One turn sends every row of this set to another row. A few are shown first. Where does it send the rows asked after them?
Q_457: [ 10  -6  -9  19  -1  11  19 -16 -13  -2  14  -4 -19  21  17   9 -11   3
  -9  14  23 -17  21 -13  18  16 -22  -6  -5  -6  -4 -21 -16   1  33   1
  -4  19  -3  -6   0  14  -7  -2   3  -3 -20   1   4 -11   8  -6  -2  13
  10  20   4 -20 -17   3]
Q_362: [ 21  -8   5  22   1  10  20  -9  -7  -5  23  -8 -12  10   7   1 -14   6
  -5   0  18  -8  29  -8  11  12 -13  -4   5  -3   8 -21 -17   2  33  -8
   5  13   0  -6   4  24  -6  -2   5  -4  -7   8   6 -16  15  -9   1   9
  21  21  -2 -23 -12   4]
Q_793: [  0  -3  -8  19  -3   3  14 -16 -13  -2   7  -5 -16  23  24  14 -16  10
 -18   8  22 -18  14 -19  18  12 -29  -6  -6   3  -8 -14 -23  -4  30  -3
  -8  11   0  -7   7  11   6  -8  -2   0 -11   4  12 -15   5 -11   0   3
  -3  10   6 -21 -15   1]
Q_230: [ 28  -8  -7   8   2  14  -4  -3 -13  -6 -11 -30 -10 -10   9  27  10 -21
  -1   6   7   2 -12   9 -14   2  26 -15   2   6 -14   9  -6  19 -19  -9
  -3 -32 -20  20 -19 -11  -3  -2   4  10 -16 -10 -13  16  12  -4  16 -16
  11   3  17 -16  26  14]
Q_754: [  2  22 -10  -2   8 -15 -16  30  12  -6  17   1  26   0   4   6  -6 -36
  -8  -4 -13  -9   0   2   6 -11 -20  -2   0  12  21 -12  -5  18  -5  21
  -3  13  -6   1  10  12 -23  -5 -12 -19   5  -4   9  11   8 -21  -8   1
  -3 -15  21  34 -16   6]
Q_696: [  8   9  15  -5  12   9   4  24  21  10  19 -13   7   3 -11  -8   2  -8
  18 -11 -28   7  12  22   2  22   6   2 -11  -8 -15   0 -11   5   7  -6
   3  20  31  21  -1 -16 -12  -4   6 -14  12  -5 -13 -13  -6  -9 -22   1
  14 -16  -9   5  -7   1]
Q_206: [-11 -13 -10 -32  -5 -16  -3  -1  17  -9  15   2  20 -20 -10  14   6  -5
 -13  -8  10  -1  15   6   8 -19   0 -11  11  -5  -9   2  11   4 -10  16
  12  11  -8  10 -16   3   6  -3 -11 -21   7  13 -20 -21 -23  -9   2  14
 -21 -12  -5   3  33   8]
Q_948: [ -1  11   9  -3   4   2   5  15  17  -1  17 -14   7   7 -12  -3  13 -15
  30 -12 -25  17  14  13  11  24   9   5   1  -5   9   8  -5  10   1  -5
  14  19  25   2 -14 -30  -6   0  20  -3  14  -7 -11  -7 -12  -4 -24 -17
   9   1   0  15 -11  19]
Q_660: [-13  -4  14   1   0 -14   5 -11  -4 -29  -3   0  23  28   7  -3  17  10
   4  -4  10  14  28   3  19   3  -7 -13   1   5  10  -5  -8   3   6 -18
  18   0  -2   0  14  13  11   2  10   7 -26  -3  -9 -25   3   5  21  -3
  19  29 -15   7  12   3]
Q_994: [ -4  13  -8   4   6  13  -1  20 -16   1   7  -8 -19   2   6  -5  13 -21
  -1   9 -29   8 -22 -14  -8   7   2   9  -9  16 -37  14 -21   7 -21  -8
 -18  14  14  -2 -16 -28  -5   6   9  -4  -4  -1   0  13   1 -24  -5 -10
  15 -30  10  -1  -4  12]
Q_749: [-20   8   8  23  -6  -2  17  -5 -24  -7  13   9   2   4   9  19   2  -2
  -8  11   8   7  -5   6  -4  -1 -29   6 -24  12  -7   2 -15  12   1  10
 -11  -7 -13   0  14   6  -4   6   4  16 -30  -9  14  12   6  14   0  11
   6  28 -18  -4 -27  -8]
Q_859: [ -4  18   9  -3 -17   3  -5   4  10  -7  11  -2  16 -35 -12  11  14   1
 -13   3  -7  21   2  -8 -10 -10 -11  20 -20  -5  11   8  17  16   6  18
  -8  -4 -27   4 -21 -18 -18  13 -12 -34  10   6  -6   0  -8  -9  13 -17
 -25   3  -5   6   6   1]
Q_356: [ 23  -7  -5   6   3  15 -16  -4  -5   2  -7 -26  10  -7   7  33   8 -11
  -2  10  10  -9  -5  30  -3  11  23 -10  -4   3  -8   2  -5  26 -11  -1
   3 -40 -21  21 -17 -14 -14   0  -7  13  -7  -4  -7   7  -2   6   4 -19
   4   6  22  -7  35  14]
Q_415: [-13   5  18  25 -12  -8  15  10 -22  -6  28   7   8  -3  -2  17   6   1
 -12   1   0   9   3  11  -8  -2 -18   9 -13   8   5  -5 -19   8   1   0
  -7 -19  -8  -3  12  12  -2  11  11  12 -25  -1   9  10   9  15   7  11
  20  26 -25  -5 -20 -10]
Q_195: [ 14   2 -12 -35 -10  -4  15   2   2  15   1  11  -1 -27  -7   8  -3 -10
  -7 -16  14  -8  12 -30  -1  12   5  -3 -11 -16  17  -5  22  10 -25  20
   3   9  -2  -5 -23   0 -18   2   1 -32  -2  14  15 -14   5 -14 -10   7
 -14   6   4 -14  13  -2]
Q_899: [ -7  25 -18 -23   0 -21 -15  28   4 -12  13   5  29   8   3  11   6 -36
  -5  -6 -17  -3   7   4  21  -1 -11 -18   5  14  18  -8 -11  18 -12  20
  -9  15   0   5  -6   7  -8  -5 -13 -21 -15  -6   0  -9  11 -18  -8 -17
   8  -5  26  39  -4   2]
Q_157: [  7  -3 -13  -8  20  16   0   5   2   7  -8  -8 -14  11  14 -21   6 -33
  11   8 -13  -1  -7 -30  -2  21   2   8   4  17 -24   1  -6   9 -13 -11
   3  29  17  -2 -10 -21 -10   5  12  -1   5   3  -2  -1  -1 -31  -6 -18
  19 -23  13   1  10  19]
Q_327: [-31   1   3  -4  10  -4   1 -10 -10 -18 -22   3  13  32  24   7  12   3
 -11   7  17   6  14 -10  20  12 -29  -5  -5  11   0 -10 -17  10  11  -7
   0   3  -6  -3  19  -4  14  -7   7  11 -32   0  -2 -31  -6   2  15 -11
   2  24  -5   2   4  -1]
Q_179: [  1   9   3  -4   2  -6  11  18   8  10  28   2  13   5 -12   3   7  -7
  15 -13 -33   5  10  14   4  25  11   8 -13  -1 -10   7  -9  -5 -13  -6
  18  23  29   5   0 -17   0  18   9  -7  14 -13  10  -5  -2  -5 -19 -12
  11 -13 -17  19  -8   7]
Q_730: [-23  -1   0   1  11  -5   3 -18 -15 -28 -17   0  19  33  20   3  15   6
  -5   8  12   9  20   1  23   7 -21 -10   0   7  -4  -5 -10   6   8  -4
  13  10 -11  -3  17   7   8   1  11  11 -29  -8  -9 -33  -5   7  18   1
   5  27 -11   8   5   6]
Q_698: [ -1  15  10  -5 -15   2   0   9   5  -4   5   5  16 -31 -10  11  14   1
 -13   4 -10  24   2 -12  -8  -3 -13  17 -15  -3   8   8  18  16  -1  20
 -11  -4 -32   1 -16 -18 -20  10 -11 -31  14   7  -5   0  -8  -8  18 -16
 -27   3  -5   5   9  -3]
Q_490: [-11   6  -7  -6  14   5  -9  18   0 -11 -12  -2  -5  23   9 -16  18 -19
  13   2 -16   3 -17 -14   0   4  10  -4  -5  21 -29  19  -5   1 -31 -17
   8  20  17   0  -4 -31   2   3  11   0  -5  -6  -1   7 -11 -19   4  -1
   8 -22   8   6  14  17]
Q_387: [ 35  -3 -15  13   2  14 -14  -8 -13   8  -5 -18  10  -8  11  41   2   0
  -9   8   8 -23  -3  14  -1  22  29  -2  -9  -3  -2   1  -2   5 -16  -5
  19 -28 -23   3 -11  -9 -12  15 -12   3   7 -11  17  -1  11  -5  13 -22
   2   1  21  -1  28  24]
Q_709: [-27   3   7  22  -4  -3   9   0 -15  -1   4  15  -2   7  12  26  -3  -5
 -13   5  18  -4  -8  -7  -3   2 -36   6 -18  13   3   4 -18   8   0   5
 -12 -13 -12  -8  13   0   8  -4   7  21 -29  -4  19   8  -6  13  -2   9
   3  22  -9  -5 -25  -1]
Q_605: [ 38  -9 -22  11   5  16  -3  -7 -15   3  -4 -20  -4  -6  16  31   7 -18
 -10  14   2 -15  -4  -5  -8  17  26  -7   5   5 -12  -2  -2   0 -16 -13
  17 -14 -24   8  -8  -6   1  21   0   6  -2 -12   2   4  17 -16  27 -28
  10  -6  12  -5  29  23]
Q_810: [ 28  -4  -5  -5  14  11 -12 -10 -13   6 -21 -23  16  -5  12  27   1   4
 -13  -4   6 -16  -2  25  -3  14  24 -12 -15  -2 -21  -2  -4  13 -22  -6
  12 -33  -8  23  -1   3 -15   4 -14   0  -3  -9   5 -19  14  -4   7 -10
   2  -8  15  -9  40  11]
Q_436: [ -9 -15  -8 -34  -8 -15  -1   0  14  -8  15   8  20 -16 -11  12   7  -4
 -14  -6   7   5  15   2  10 -18  -2 -15  13  -4 -11   3  12   4 -12  17
   6  10 -13   6 -16   0   6  -4  -8 -18   7  13 -21 -20 -26  -6   3  11
 -24 -13  -2   4  36   3]
Q_525: [  9  33 -15  -9   7 -12  -9  24   9 -17   9  -6  14  14   4  -3  -4 -23
  -2 -14 -10 -11  10   0  22 -11  -7 -19  -2  13  21  -7  -7  18   3  16
  -7  17   7   5  -4   0 -18 -10 -19 -35  -3  -5  11  -3  15 -30  -9  -5
 -10  -4  34  18  -9   3]
Q_192: [ 10   5 -12 -33 -11  -4  13   2   4  15   3   7  -1 -30  -9   9   0 -11
  -8 -16  18 -11  14 -25  -4  13  10   4 -12 -18  22  -8  21  12 -18  19
   7  10   3  -3 -21  -3 -17   6  -6 -37  -7  11  12 -15  10 -16 -11   2
 -10   7   1  -9   9   2]
Q_151: [ 31  -2  -4   2  20  17  -7  -1 -13  -5 -29 -23   6  -4  17  17   7  -8
  -9   0   3  -7 -10  10 -17   6  25 -15  -9   6 -24   2  -2   7 -26 -14
  11 -23 -15  26   7  -2  -9   9  -7   0 -13 -15  -4  -8  18 -12  29  -4
   7 -11   3 -11  36  12]

Q_192 -> Q_206
Q_810 -> Q_356
And these:
Q_525 -> Q_899
Q_457 -> Q_730
Q_994 -> Q_157
Q_696 -> Q_948
Q_660 -> Q_415
Q_151 -> Q_230
Q_793 -> Q_327
Q_195 -> Q_436

